In the data rows, the value 500 means zero.
Here are some points, each followed by its number:
(293 484 283 473 416 600 377 408 422 632 711 652) 0
(277 293 292 400 242 564 578 353 199 601 474 438) 1
(658 445 648 584 402 264 597 515 556 477 374 431) 2
(460 581 523 399 509 524 336 526 373 394 411 272) 3
(461 355 421 481 329 522 741 425 313 591 397 351) 4
(541 597 525 449 646 593 448 601 547 401 491 498) 5
(420 344 525 534 642 607 601 395 606 523 522 763) 6
(768 414 146 288 179 583 995 991 262 387 382 481) 7
(607 492 367 398 815 917 896 736 595 416 500 715) 8
(509 510 507 510 583 507 432 546 620 473 588 711) 9
(404 407 605 478 607 538 442 379 497 440 414 514) 10
(642 521 561 534 566 530 706 582 548 474 404 419) 11
(683 619 615 631 614 491 686 534 641 556 469 374) 12
(490 652 290 477 512 647 487 621 497 578 704 569) 13
(636 487 595 591 383 320 624 514 518 540 410 378) 14
(414 625 421 497 465 509 302 475 466 558 633 463) 15
(459 429 380 500 595 657 607 529 606 550 644 839) 16
(475 458 546 439 448 419 387 508 433 400 416 446) 17
(423 467 538 467 516 464 340 455 513 446 512 585) 18
(398 455 527 510 565 561 477 385 499 527 511 531) 19
(409 421 665 463 651 508 368 394 524 377 379 510) 20
(666 469 235 332 278 581 806 848 307 416 425 445) 21
(365 595 307 493 455 572 314 479 491 613 752 642) 22
(633 482 317 653 320 522 953 523 521 781 611 524) 23
(376 516 270 471 326 499 361 507 426 607 723 652) 24
(518 614 542 426 523 472 315 579 525 384 455 355) 25
(435 415 545 449 488 455 410 453 463 423 440 535) 26
(320 483 370 558 491 591 432 338 518 681 710 674) 27
(490 861 487 384 634 668 246 593 342 413 475 3) 28
(631 564 432 463 412 409 459 714 550 422 558 624) 29
(551 542 492 456 377 378 386 593 444 431 476 432) 30
(483 419 568 448 440 392 397 502 455 396 416 510) 31
(423 463 374 437 413 486 373 542 477 484 590 699) 32
(501 470 482 453 397 437 474 532 430 458 460 468) 33
(593 533 415 310 808 868 692 786 539 278 431 628) 34
(323 165 120 298 80 587 767 507 65 559 429 495) 35
(513 433 543 438 523 482 474 554 500 383 431 571) 36
(452 570 519 443 572 546 346 499 469 434 495 421) 37
(747 675 666 581 744 538 658 649 698 429 417 391) 38
(448 357 215 407 158 488 651 574 266 573 541 550) 39
(425 357 495 616 497 415 458 390 703 609 701 975) 40
(480 416 657 478 549 405 371 456 545 373 391 539) 41
(479 472 611 466 503 415 348 468 479 405 414 448) 42
(544 525 617 534 524 423 463 485 532 460 428 417) 43
(481 428 613 474 513 412 385 463 500 411 406 516) 44
(481 624 512 362 616 636 375 592 401 353 413 283) 45
(518 511 382 448 692 750 636 632 600 475 599 757) 46
(284 463 464 547 614 715 561 224 429 669 544 409) 47
(479 403 318 357 357 641 742 571 219 489 375 320) 48
(554 669 509 589 434 381 381 497 548 589 600 397) 49
(488 419 628 483 519 405 405 470 538 404 418 547) 50
(459 319 492 410 654 658 643 533 544 388 438 754) 51
(405 416 526 425 502 502 400 456 438 422 437 526) 52
(498 442 610 490 462 342 355 472 513 403 428 520) 53
(501 463 628 590 454 341 453 382 541 537 461 456) 54
(477 393 492 462 367 389 459 497 432 460 452 540) 55
(574 441 495 581 388 382 614 500 554 576 529 589) 56
(385 500 326 476 324 455 345 488 425 584 675 612) 57
(675 740 541 639 599 526 618 552 632 615 560 315) 58
(374 698 431 627 628 684 470 306 529 748 695 359) 59
(555 495 293 552 488 631 761 591 585 651 682 753) 60
(706 626 603 587 557 431 611 604 622 495 462 393) 61
(463 480 507 508 468 494 514 426 446 537 463 406) 62
(232 449 489 541 680 809 615 154 369 688 473 283) 63
(467 453 482 417 452 494 450 535 409 413 435 467) 64
(610 658 563 585 423 338 423 525 532 544 513 315) 65
(336 706 419 702 672 741 538 211 569 863 759 375) 66
(370 330 239 353 222 542 570 526 232 521 507 543) 67
(520 589 432 531 408 459 480 509 470 582 569 412) 68
(485 474 580 473 529 453 399 497 523 417 450 540) 69
(542 601 429 460 385 426 376 611 454 472 553 450) 70
(496 791 501 585 548 545 375 439 494 633 607 177) 71
(379 520 412 545 422 445 307 420 543 609 709 683) 72
(612 450 467 508 525 463 566 665 677 446 591 860) 73
(475 301 652 541 660 604 781 344 528 496 309 498) 74
Which three points above are nearest to each new point, looking only along the 4 directions in which the numbered points spread most? Their numbers follow each, nearest first.
(529 477 494 469 548 526 508 567 557 440 514 631) 56 29 36
(583 437 677 595 507 371 603 428 575 513 375 441) 43 69 5
(311 462 68 493 187 656 662 420 251 820 754 521) 1 67 39
(442 684 440 582 682 620 349 478 688 608 770 697) 6 9 27
(360 428 517 500 555 617 552 320 406 562 437 377) 68 62 15
(404 410 359 358 447 641 550 533 318 452 443 471) 4 33 64
(727 691 517 390 411 355 356 845 476 278 426 331) 2 14 25
(458 619 236 337 304 579 419 659 229 486 539 287) 4 48 1
(502 431 581 642 503 471 680 327 546 645 474 442) 19 68 62
(430 329 422 426 319 500 637 450 297 521 391 407) 4 67 33
(509 578 499 435 628 612 441 579 520 417 496 499) 5 74 43
(503 497 530 506 558 482 423 525 590 463 548 652) 9 10 18
(574 703 363 519 460 443 304 680 627 534 765 693) 9 19 6
(538 613 518 553 519 523 546 480 475 565 487 283) 45 68 62
(297 410 421 585 403 438 342 295 544 673 721 765) 72 27 22
(525 796 524 562 659 625 439 472 519 588 558 185) 71 58 28
(412 333 592 405 701 679 597 424 467 365 321 527) 74 5 36
(414 382 601 492 537 463 418 387 505 455 438 574) 18 26 10
(376 414 621 499 590 482 360 347 523 458 457 560) 18 10 54
(524 529 521 528 563 455 405 537 627 468 580 683) 9 10 18
(454 412 472 454 384 429 437 492 424 468 471 542) 55 52 33
(638 466 416 434 215 392 709 654 292 468 343 255) 48 4 21
(762 460 491 454 528 573 902 760 506 387 316 455) 34 11 21
(482 593 513 429 589 607 434 529 428 428 438 316) 45 65 37
(629 468 622 590 433 329 617 491 543 514 397 401) 14 2 43
(453 641 335 452 488 651 486 548 399 563 597 367) 68 62 13
(473 387 620 636 465 411 620 289 535 630 455 452) 19 10 62
(590 477 647 582 504 401 610 455 551 515 381 393) 43 14 5
(552 370 589 557 584 430 551 503 704 456 528 852) 73 9 6
(508 595 294 468 502 634 527 638 514 557 685 641) 13 60 56
(421 379 583 510 611 533 483 382 564 474 472 652) 9 18 10
(570 725 604 769 469 335 461 334 640 767 640 294) 71 49 15
(739 472 376 420 212 442 891 756 277 457 292 207) 21 48 7
(649 488 644 627 432 342 682 472 539 548 374 327) 14 45 43
(549 463 395 613 413 540 802 461 523 704 574 534) 13 23 60
(705 725 376 689 392 348 522 663 747 695 825 720) 6 9 16
(473 776 388 550 577 567 258 539 609 601 787 567) 19 15 47
